In the data rows, 500 means zero.
Each pair is two rows. How far apart are they, by a hidden measure? 0 means very close, and 20 very far. Two or three weighted sums of its numbers give each row a place; it is the straight-line distance between the places.
[590, 524, 510, 517, 521, 488, 492, 494, 446, 436, 401, 457, 456, 470, 474, 428]
[376, 384, 359, 334, 336, 340, 363, 430, 408, 411, 476, 410, 411, 442, 427, 480] >> 6
[379, 498, 439, 485, 451, 443, 407, 573, 586, 573, 567, 551, 385, 421, 457, 477]
[588, 601, 620, 552, 478, 524, 490, 401, 403, 459, 462, 475, 415, 389, 486, 447] >> 10
[414, 616, 600, 630, 597, 585, 389, 393, 430, 445, 420, 464, 511, 393, 441, 437]
[540, 497, 494, 469, 327, 331, 367, 439, 416, 333, 717, 763, 737, 798, 484, 405] >> 19
[346, 369, 595, 542, 514, 333, 406, 423, 433, 393, 390, 378, 431, 458, 461, 425]
[626, 589, 587, 578, 490, 515, 571, 519, 458, 414, 445, 423, 465, 479, 436, 409] >> 5
[344, 370, 349, 341, 344, 339, 378, 422, 404, 422, 434, 698, 768, 783, 812, 878]
[334, 633, 592, 632, 645, 601, 628, 416, 375, 397, 417, 449, 478, 402, 400, 472] >> 2
[641, 684, 595, 604, 603, 492, 569, 529, 439, 674, 428, 444, 430, 438, 427, 421]
[403, 659, 581, 620, 626, 596, 493, 473, 551, 478, 444, 392, 421, 466, 441, 449] >> 3
[418, 372, 369, 345, 275, 334, 403, 398, 359, 383, 449, 374, 618, 695, 739, 797]
[397, 633, 695, 660, 645, 680, 691, 645, 712, 682, 454, 465, 402, 466, 440, 450] >> 8
[466, 462, 495, 484, 450, 473, 400, 395, 435, 409, 432, 418, 447, 482, 460, 426]
[531, 556, 708, 688, 650, 669, 673, 677, 695, 680, 382, 438, 429, 457, 475, 457] >> 7
[365, 358, 331, 317, 332, 344, 380, 397, 442, 399, 549, 603, 656, 661, 649, 542]
[435, 347, 365, 392, 417, 440, 429, 417, 562, 556, 585, 565, 489, 456, 454, 443] >> 6
[432, 355, 382, 345, 266, 420, 479, 363, 406, 437, 380, 453, 440, 460, 461, 483]
[403, 370, 380, 302, 345, 346, 546, 537, 533, 409, 430, 423, 379, 458, 465, 484] >> 12
[628, 605, 617, 558, 554, 544, 538, 530, 444, 429, 416, 438, 433, 431, 455, 429]
[405, 615, 589, 649, 609, 563, 371, 430, 452, 413, 406, 443, 431, 380, 474, 455] >> 3
[399, 533, 556, 555, 503, 439, 381, 419, 415, 447, 417, 425, 437, 449, 476, 415]
[646, 630, 647, 646, 640, 668, 656, 621, 672, 419, 499, 417, 426, 407, 420, 449] >> 6
[383, 572, 546, 512, 613, 531, 354, 374, 459, 409, 442, 399, 429, 414, 491, 405]
[674, 637, 602, 578, 549, 540, 575, 530, 412, 398, 465, 426, 486, 475, 425, 436] >> 6
[459, 468, 476, 477, 415, 724, 689, 714, 719, 769, 755, 758, 790, 412, 442, 474]
[515, 483, 479, 650, 725, 699, 690, 751, 719, 801, 787, 778, 449, 469, 473, 426] >> 17
[674, 615, 564, 573, 631, 639, 595, 602, 517, 410, 437, 407, 447, 428, 423, 455]
[671, 630, 624, 633, 589, 366, 349, 393, 391, 371, 411, 438, 438, 402, 434, 431] >> 5
[611, 611, 587, 582, 546, 529, 501, 554, 377, 403, 385, 424, 427, 425, 498, 475]
[658, 610, 560, 585, 524, 563, 591, 544, 593, 563, 578, 449, 694, 694, 803, 810] >> 4
[348, 335, 395, 329, 315, 380, 380, 353, 712, 714, 688, 509, 392, 449, 486, 450]
[635, 579, 633, 668, 638, 639, 737, 732, 735, 715, 489, 461, 436, 436, 448, 422] >> 1
[575, 544, 589, 589, 607, 622, 599, 531, 431, 363, 414, 429, 442, 418, 474, 466]
[521, 590, 553, 595, 570, 567, 557, 442, 382, 432, 474, 451, 450, 450, 460, 455] >> 7
[631, 572, 571, 534, 508, 491, 393, 368, 384, 432, 443, 470, 423, 435, 412, 498]
[583, 551, 499, 495, 526, 547, 470, 512, 501, 448, 417, 410, 471, 443, 416, 452] >> 2
[380, 367, 317, 461, 415, 388, 448, 446, 591, 579, 598, 579, 470, 392, 429, 465]
[430, 412, 327, 349, 443, 473, 467, 451, 449, 426, 470, 434, 412, 475, 470, 451] >> 3
[646, 603, 576, 542, 571, 548, 495, 490, 401, 384, 445, 451, 488, 480, 487, 474]
[555, 532, 572, 508, 511, 489, 530, 505, 509, 431, 406, 439, 473, 428, 423, 413] >> 3
[730, 722, 718, 706, 676, 700, 777, 731, 751, 702, 728, 625, 708, 661, 414, 475]
[415, 370, 341, 313, 366, 359, 368, 405, 431, 430, 402, 444, 447, 468, 428, 458] >> 5
[408, 374, 333, 641, 675, 712, 708, 384, 455, 452, 397, 398, 461, 395, 481, 429]
[383, 334, 369, 375, 309, 363, 396, 408, 415, 455, 452, 447, 483, 454, 422, 459] >> 13
[580, 539, 505, 476, 475, 484, 440, 741, 763, 794, 744, 787, 793, 827, 797, 454]
[397, 341, 669, 636, 650, 645, 717, 717, 695, 433, 421, 422, 407, 454, 464, 450] >> 11
[375, 351, 347, 313, 369, 345, 479, 490, 456, 536, 480, 464, 414, 441, 433, 476]
[624, 549, 529, 519, 439, 447, 484, 467, 721, 724, 772, 764, 766, 794, 754, 890] >> 5
[537, 566, 666, 639, 641, 565, 618, 670, 422, 379, 460, 430, 424, 394, 427, 458]
[623, 552, 581, 555, 542, 543, 516, 499, 475, 398, 446, 432, 394, 487, 464, 470] >> 8
[529, 486, 467, 463, 364, 378, 351, 392, 340, 444, 411, 485, 476, 412, 412, 417]
[384, 370, 485, 524, 534, 488, 494, 394, 395, 416, 440, 427, 463, 480, 444, 460] >> 3
[621, 556, 609, 625, 600, 619, 536, 546, 462, 422, 454, 448, 461, 408, 481, 447]
[421, 378, 340, 393, 445, 423, 439, 456, 397, 399, 377, 438, 418, 706, 696, 749] >> 17
[702, 582, 612, 547, 579, 528, 533, 467, 425, 454, 397, 437, 455, 450, 466, 500]
[676, 572, 638, 598, 571, 528, 503, 427, 393, 401, 401, 469, 435, 454, 504, 471] >> 1
[410, 345, 360, 355, 362, 311, 354, 399, 370, 463, 436, 374, 446, 379, 408, 490]
[699, 634, 632, 588, 599, 583, 571, 578, 482, 724, 660, 725, 704, 811, 436, 453] >> 17
[419, 319, 377, 317, 342, 340, 408, 489, 528, 553, 526, 538, 417, 421, 453, 426]
[386, 328, 367, 346, 345, 345, 413, 431, 556, 596, 613, 532, 527, 405, 449, 472] >> 2
[623, 630, 618, 650, 649, 602, 660, 669, 582, 433, 478, 381, 437, 432, 432, 437]
[692, 640, 629, 591, 589, 551, 581, 378, 397, 432, 431, 396, 411, 435, 513, 473] >> 10
[565, 574, 516, 490, 498, 535, 543, 467, 543, 718, 655, 717, 735, 712, 743, 853]
[385, 361, 301, 334, 324, 409, 423, 388, 406, 362, 419, 463, 455, 470, 476, 461] >> 9
[373, 654, 664, 679, 674, 677, 693, 660, 712, 673, 443, 400, 457, 412, 424, 438]
[353, 395, 326, 336, 418, 446, 466, 472, 461, 377, 424, 423, 453, 444, 483, 488] >> 8
[383, 368, 361, 363, 281, 363, 383, 398, 481, 500, 520, 542, 535, 506, 481, 450]
[407, 401, 324, 332, 335, 698, 759, 757, 751, 710, 760, 437, 437, 436, 502, 441] >> 6
[409, 491, 458, 461, 445, 407, 392, 572, 629, 613, 622, 548, 429, 469, 434, 451]
[559, 531, 594, 666, 681, 688, 702, 688, 722, 656, 419, 443, 466, 422, 468, 498] >> 12
[400, 351, 330, 337, 374, 338, 345, 407, 458, 402, 383, 415, 436, 462, 416, 466]
[696, 610, 578, 645, 639, 686, 686, 720, 386, 396, 436, 390, 397, 404, 433, 448] >> 3
[412, 679, 631, 662, 664, 664, 653, 677, 646, 453, 452, 422, 435, 462, 459, 444]
[413, 680, 703, 658, 636, 628, 301, 380, 433, 395, 430, 448, 461, 448, 455, 451] >> 9
[709, 635, 616, 588, 593, 577, 548, 639, 403, 423, 443, 411, 440, 454, 469, 466]
[627, 681, 600, 644, 602, 582, 582, 540, 626, 551, 537, 565, 679, 677, 782, 741] >> 6
[525, 579, 504, 471, 475, 424, 362, 361, 444, 375, 761, 729, 782, 778, 811, 871]
[408, 379, 360, 316, 365, 381, 373, 421, 420, 441, 391, 426, 461, 482, 438, 448] >> 6
[386, 346, 303, 330, 370, 418, 473, 419, 418, 426, 456, 665, 757, 740, 798, 852]
[396, 662, 636, 697, 601, 613, 535, 520, 558, 505, 491, 406, 449, 404, 470, 442] >> 2
[716, 682, 732, 683, 694, 732, 704, 736, 771, 733, 739, 724, 707, 482, 455, 492]
[370, 539, 539, 619, 648, 651, 642, 716, 414, 432, 439, 447, 457, 430, 463, 490] >> 11
[519, 512, 521, 523, 485, 477, 718, 673, 771, 755, 786, 754, 764, 451, 440, 454]
[336, 391, 306, 365, 389, 393, 399, 395, 486, 632, 678, 687, 693, 744, 757, 597] >> 19
[608, 602, 595, 526, 515, 504, 477, 492, 472, 424, 413, 469, 438, 485, 440, 450]
[430, 367, 355, 614, 632, 660, 706, 701, 415, 425, 436, 419, 457, 424, 491, 483] >> 3
[620, 556, 565, 545, 526, 493, 535, 513, 443, 433, 455, 492, 435, 471, 444, 429]
[398, 322, 412, 624, 652, 675, 674, 667, 702, 709, 713, 717, 764, 729, 777, 461] >> 11
[577, 516, 512, 497, 467, 513, 493, 500, 417, 693, 693, 710, 393, 421, 398, 446]
[414, 391, 353, 344, 376, 303, 359, 441, 484, 519, 514, 486, 495, 567, 501, 507] >> 10
[398, 360, 319, 352, 521, 470, 545, 506, 545, 413, 455, 436, 431, 503, 461, 466]
[394, 367, 350, 344, 342, 365, 351, 407, 451, 421, 433, 471, 415, 447, 434, 455] >> 3
[523, 523, 534, 430, 318, 320, 366, 379, 726, 703, 714, 681, 753, 801, 420, 421]
[407, 599, 664, 592, 610, 601, 622, 577, 418, 406, 435, 413, 418, 421, 434, 423] >> 7
[402, 381, 462, 446, 486, 494, 530, 482, 528, 530, 454, 397, 631, 589, 632, 503]
[673, 626, 625, 589, 609, 558, 532, 597, 604, 610, 592, 397, 450, 439, 458, 491] >> 5
[413, 349, 654, 649, 676, 638, 718, 402, 431, 405, 418, 411, 431, 447, 442, 426]
[648, 564, 523, 352, 373, 327, 391, 367, 457, 417, 451, 414, 487, 478, 437, 494] >> 11
[644, 657, 592, 563, 573, 378, 414, 344, 392, 421, 407, 437, 428, 413, 409, 432]
[376, 375, 378, 637, 689, 662, 642, 360, 410, 468, 430, 419, 462, 457, 427, 481] >> 14
[394, 461, 665, 649, 737, 705, 699, 772, 677, 710, 416, 414, 467, 447, 444, 446]
[382, 382, 611, 674, 610, 605, 624, 400, 437, 373, 424, 484, 467, 467, 443, 450] >> 3
[609, 536, 557, 581, 524, 513, 497, 464, 470, 463, 413, 421, 461, 391, 452, 470]
[662, 652, 583, 555, 592, 545, 519, 503, 362, 411, 442, 384, 440, 398, 464, 472] >> 4
[570, 543, 683, 639, 679, 708, 743, 735, 719, 696, 411, 451, 503, 479, 431, 464]
[519, 531, 548, 498, 456, 360, 396, 339, 400, 442, 434, 406, 449, 451, 420, 476] >> 9
[560, 549, 512, 538, 522, 534, 456, 447, 430, 421, 430, 428, 478, 480, 446, 482]
[561, 463, 494, 471, 499, 403, 421, 407, 432, 435, 402, 450, 432, 439, 465, 425] >> 4
[594, 551, 517, 562, 482, 491, 358, 449, 404, 427, 428, 422, 663, 705, 770, 826]
[612, 577, 519, 521, 515, 552, 515, 480, 485, 401, 467, 453, 413, 433, 405, 448] >> 5
[322, 401, 356, 492, 512, 583, 546, 568, 506, 409, 436, 435, 452, 426, 434, 431]
[556, 567, 523, 501, 496, 444, 463, 489, 451, 423, 645, 728, 708, 748, 760, 417] >> 2
[355, 394, 378, 643, 656, 670, 654, 386, 437, 373, 361, 450, 437, 481, 383, 482]
[378, 337, 312, 378, 352, 379, 370, 385, 422, 421, 400, 453, 443, 429, 430, 463] >> 10
[444, 396, 329, 316, 356, 371, 389, 411, 411, 720, 771, 802, 751, 809, 492, 468]
[670, 644, 667, 698, 668, 640, 646, 647, 712, 426, 401, 442, 438, 437, 457, 527] >> 17
[571, 550, 525, 499, 540, 548, 478, 499, 518, 416, 413, 439, 464, 458, 456, 453]
[374, 343, 334, 352, 389, 460, 439, 460, 453, 407, 565, 599, 619, 601, 585, 456] >> 2
[575, 598, 512, 470, 498, 516, 466, 409, 706, 774, 782, 813, 774, 871, 882, 955]
[644, 579, 517, 516, 524, 454, 485, 463, 757, 742, 739, 826, 783, 780, 478, 507] >> 11
[398, 604, 593, 551, 586, 529, 378, 358, 422, 461, 409, 439, 398, 399, 406, 471]
[547, 539, 529, 513, 477, 515, 444, 516, 491, 654, 718, 739, 704, 787, 718, 874] >> 6
[531, 506, 498, 497, 460, 456, 476, 449, 435, 680, 708, 776, 696, 791, 913, 864]
[370, 359, 352, 340, 325, 328, 356, 400, 425, 431, 418, 440, 409, 419, 421, 469] >> 13
[549, 530, 528, 617, 642, 733, 671, 733, 618, 410, 479, 451, 411, 486, 450, 511]
[335, 384, 301, 286, 414, 404, 464, 492, 562, 521, 517, 488, 464, 450, 476, 463] >> 2
[596, 572, 546, 498, 489, 451, 349, 453, 456, 416, 441, 680, 705, 746, 732, 889]
[369, 360, 383, 353, 316, 359, 370, 415, 435, 570, 595, 576, 644, 629, 719, 760] >> 3
[604, 495, 458, 491, 456, 331, 396, 418, 392, 405, 429, 455, 435, 466, 456, 408]
[558, 586, 492, 538, 479, 687, 702, 736, 775, 669, 676, 696, 777, 452, 406, 420] >> 8
[562, 479, 514, 459, 488, 530, 499, 514, 648, 712, 749, 708, 758, 798, 842, 873]
[628, 543, 567, 536, 366, 366, 387, 373, 412, 383, 450, 462, 447, 469, 422, 501] >> 11
[405, 437, 644, 618, 632, 357, 375, 397, 419, 471, 467, 396, 445, 432, 439, 438]
[427, 353, 361, 390, 399, 419, 436, 426, 515, 572, 551, 560, 422, 459, 449, 460] >> 8
[662, 593, 550, 575, 545, 532, 523, 343, 394, 414, 445, 477, 477, 426, 451, 462]
[698, 700, 590, 646, 634, 636, 609, 388, 612, 606, 593, 682, 643, 670, 642, 679] >> 9
[359, 354, 369, 302, 364, 351, 379, 368, 417, 408, 458, 587, 630, 660, 668, 721]
[410, 364, 339, 358, 318, 354, 367, 387, 365, 402, 393, 426, 427, 458, 448, 473] >> 1
[383, 534, 598, 520, 337, 313, 336, 440, 382, 405, 440, 350, 405, 398, 423, 424]
[401, 360, 319, 443, 446, 519, 464, 542, 478, 427, 440, 462, 401, 426, 444, 450] >> 8
[551, 553, 514, 486, 477, 527, 462, 493, 436, 444, 442, 443, 422, 438, 488, 458]
[579, 578, 515, 552, 414, 417, 397, 381, 412, 399, 411, 415, 405, 660, 754, 836] >> 10
[410, 427, 449, 440, 312, 421, 367, 399, 403, 406, 430, 457, 418, 486, 402, 449]
[561, 588, 505, 499, 444, 345, 384, 339, 405, 459, 406, 423, 410, 464, 424, 451] >> 3
[400, 379, 312, 342, 322, 373, 405, 411, 399, 419, 434, 723, 719, 780, 786, 789]
[510, 446, 470, 437, 467, 431, 376, 381, 417, 415, 405, 447, 484, 462, 401, 404] >> 7
[371, 541, 593, 355, 327, 354, 369, 386, 408, 435, 443, 414, 462, 470, 448, 460]
[614, 631, 579, 567, 566, 534, 516, 555, 392, 431, 441, 413, 417, 423, 457, 503] >> 3
[376, 363, 329, 640, 693, 674, 688, 732, 414, 450, 409, 485, 440, 404, 464, 458]
[403, 313, 321, 340, 383, 419, 507, 515, 513, 400, 463, 451, 390, 427, 450, 490] >> 8
[372, 580, 545, 330, 291, 368, 366, 350, 439, 418, 433, 446, 402, 470, 479, 482]
[404, 359, 321, 322, 351, 405, 395, 430, 516, 582, 523, 587, 478, 430, 416, 439] >> 5
[411, 419, 323, 307, 273, 322, 360, 347, 513, 525, 490, 486, 445, 474, 424, 458]
[603, 550, 499, 530, 489, 514, 524, 521, 491, 420, 390, 468, 456, 476, 429, 439] >> 3
[740, 604, 662, 715, 701, 696, 717, 714, 752, 681, 635, 439, 446, 474, 439, 466]
[389, 373, 589, 586, 581, 599, 403, 388, 445, 432, 435, 450, 421, 433, 443, 474] >> 7
[424, 373, 375, 420, 323, 330, 372, 395, 391, 401, 478, 456, 462, 416, 432, 484]
[405, 368, 353, 381, 616, 675, 661, 641, 615, 457, 413, 441, 460, 426, 471, 419] >> 8
[397, 378, 355, 394, 362, 345, 361, 377, 454, 400, 415, 417, 382, 490, 395, 423]
[516, 629, 711, 610, 695, 693, 739, 742, 741, 746, 403, 447, 461, 448, 412, 472] >> 9
[701, 594, 602, 617, 547, 570, 396, 431, 429, 456, 418, 458, 446, 425, 458, 516]
[548, 541, 554, 488, 527, 523, 472, 523, 531, 390, 397, 463, 425, 427, 454, 432] >> 8
[593, 636, 611, 562, 564, 621, 625, 638, 569, 410, 429, 491, 455, 478, 516, 454]
[394, 379, 356, 291, 311, 342, 400, 388, 425, 388, 414, 441, 408, 414, 459, 439] >> 2
[567, 608, 592, 576, 601, 606, 622, 645, 613, 464, 458, 434, 439, 417, 510, 447]
[387, 636, 662, 646, 644, 596, 332, 396, 453, 455, 389, 426, 460, 432, 419, 464] >> 7
[375, 370, 365, 298, 393, 373, 364, 389, 380, 414, 501, 410, 447, 480, 416, 448]
[605, 515, 502, 503, 511, 495, 379, 400, 407, 442, 724, 673, 448, 452, 434, 439] >> 3
[549, 543, 481, 458, 457, 456, 489, 461, 716, 676, 671, 388, 425, 437, 446, 478]
[364, 356, 322, 335, 306, 327, 380, 408, 664, 660, 683, 650, 702, 720, 793, 747] >> 2
[571, 548, 521, 549, 459, 524, 518, 511, 451, 684, 702, 740, 720, 777, 803, 838]
[379, 367, 366, 314, 310, 362, 371, 450, 374, 479, 465, 717, 709, 819, 804, 866] >> 6
[342, 376, 324, 304, 389, 392, 448, 449, 504, 564, 494, 556, 503, 442, 469, 444]
[406, 388, 355, 366, 322, 351, 374, 390, 395, 398, 381, 466, 689, 749, 792, 843] >> 3
[377, 618, 645, 673, 645, 700, 690, 722, 711, 698, 707, 741, 720, 703, 448, 469]
[643, 607, 575, 615, 578, 537, 516, 499, 438, 441, 452, 443, 444, 470, 425, 501] >> 8
[659, 581, 604, 608, 618, 623, 565, 614, 424, 444, 468, 494, 454, 433, 431, 425]
[404, 328, 350, 339, 471, 470, 536, 513, 482, 369, 400, 422, 440, 470, 460, 493] >> 4
[714, 679, 674, 619, 699, 680, 688, 750, 709, 675, 685, 431, 418, 472, 454, 436]
[603, 549, 584, 521, 498, 469, 472, 464, 362, 409, 397, 409, 426, 437, 470, 448] >> 5
[389, 696, 628, 591, 647, 572, 363, 380, 444, 413, 437, 422, 441, 461, 435, 438]
[372, 369, 343, 322, 334, 361, 351, 415, 375, 421, 749, 749, 781, 767, 450, 496] >> 12
[420, 373, 363, 285, 455, 442, 455, 478, 457, 467, 456, 423, 431, 417, 439, 504]
[426, 363, 366, 401, 315, 356, 370, 374, 456, 448, 423, 408, 760, 735, 787, 853] >> 3
[672, 598, 584, 605, 595, 601, 565, 474, 422, 389, 434, 436, 384, 431, 450, 435]
[377, 527, 491, 453, 500, 496, 544, 543, 552, 532, 548, 479, 427, 467, 519, 488] >> 6
[426, 418, 585, 634, 550, 420, 350, 409, 411, 476, 447, 524, 456, 472, 480, 397]
[586, 487, 504, 534, 506, 486, 493, 478, 434, 452, 416, 416, 451, 418, 457, 432] >> 2
[375, 396, 340, 355, 649, 621, 672, 736, 748, 682, 759, 710, 700, 458, 450, 442]
[402, 343, 365, 354, 319, 324, 384, 403, 652, 619, 676, 686, 732, 729, 770, 701] >> 7
[414, 341, 328, 359, 354, 392, 465, 483, 473, 542, 538, 525, 489, 451, 431, 436]
[629, 604, 617, 591, 540, 324, 396, 442, 439, 391, 466, 463, 423, 465, 452, 437] >> 8
[391, 606, 518, 632, 613, 533, 562, 318, 404, 422, 440, 444, 412, 333, 468, 475]
[615, 652, 575, 591, 567, 589, 528, 524, 411, 399, 457, 405, 406, 411, 419, 499] >> 3
[418, 540, 502, 406, 497, 442, 390, 402, 409, 460, 438, 409, 460, 436, 412, 447]
[628, 597, 547, 542, 549, 544, 514, 564, 433, 409, 436, 440, 378, 438, 438, 512] >> 1
[405, 394, 352, 552, 511, 482, 533, 508, 417, 402, 433, 451, 386, 451, 476, 470]
[375, 631, 619, 637, 631, 630, 342, 399, 426, 412, 442, 468, 420, 474, 490, 441] >> 7
[561, 525, 471, 445, 330, 299, 363, 358, 378, 404, 438, 454, 715, 675, 819, 466]
[378, 321, 332, 356, 357, 381, 356, 444, 473, 495, 500, 496, 501, 488, 461, 436] >> 4
[598, 584, 524, 493, 492, 445, 439, 399, 755, 747, 764, 793, 857, 836, 884, 899]
[362, 594, 584, 541, 590, 533, 597, 450, 456, 410, 453, 419, 412, 434, 464, 452] >> 8
[390, 556, 573, 565, 502, 507, 379, 385, 408, 394, 459, 447, 442, 429, 460, 467]
[371, 386, 342, 371, 357, 358, 422, 501, 500, 527, 565, 523, 501, 465, 442, 499] >> 6
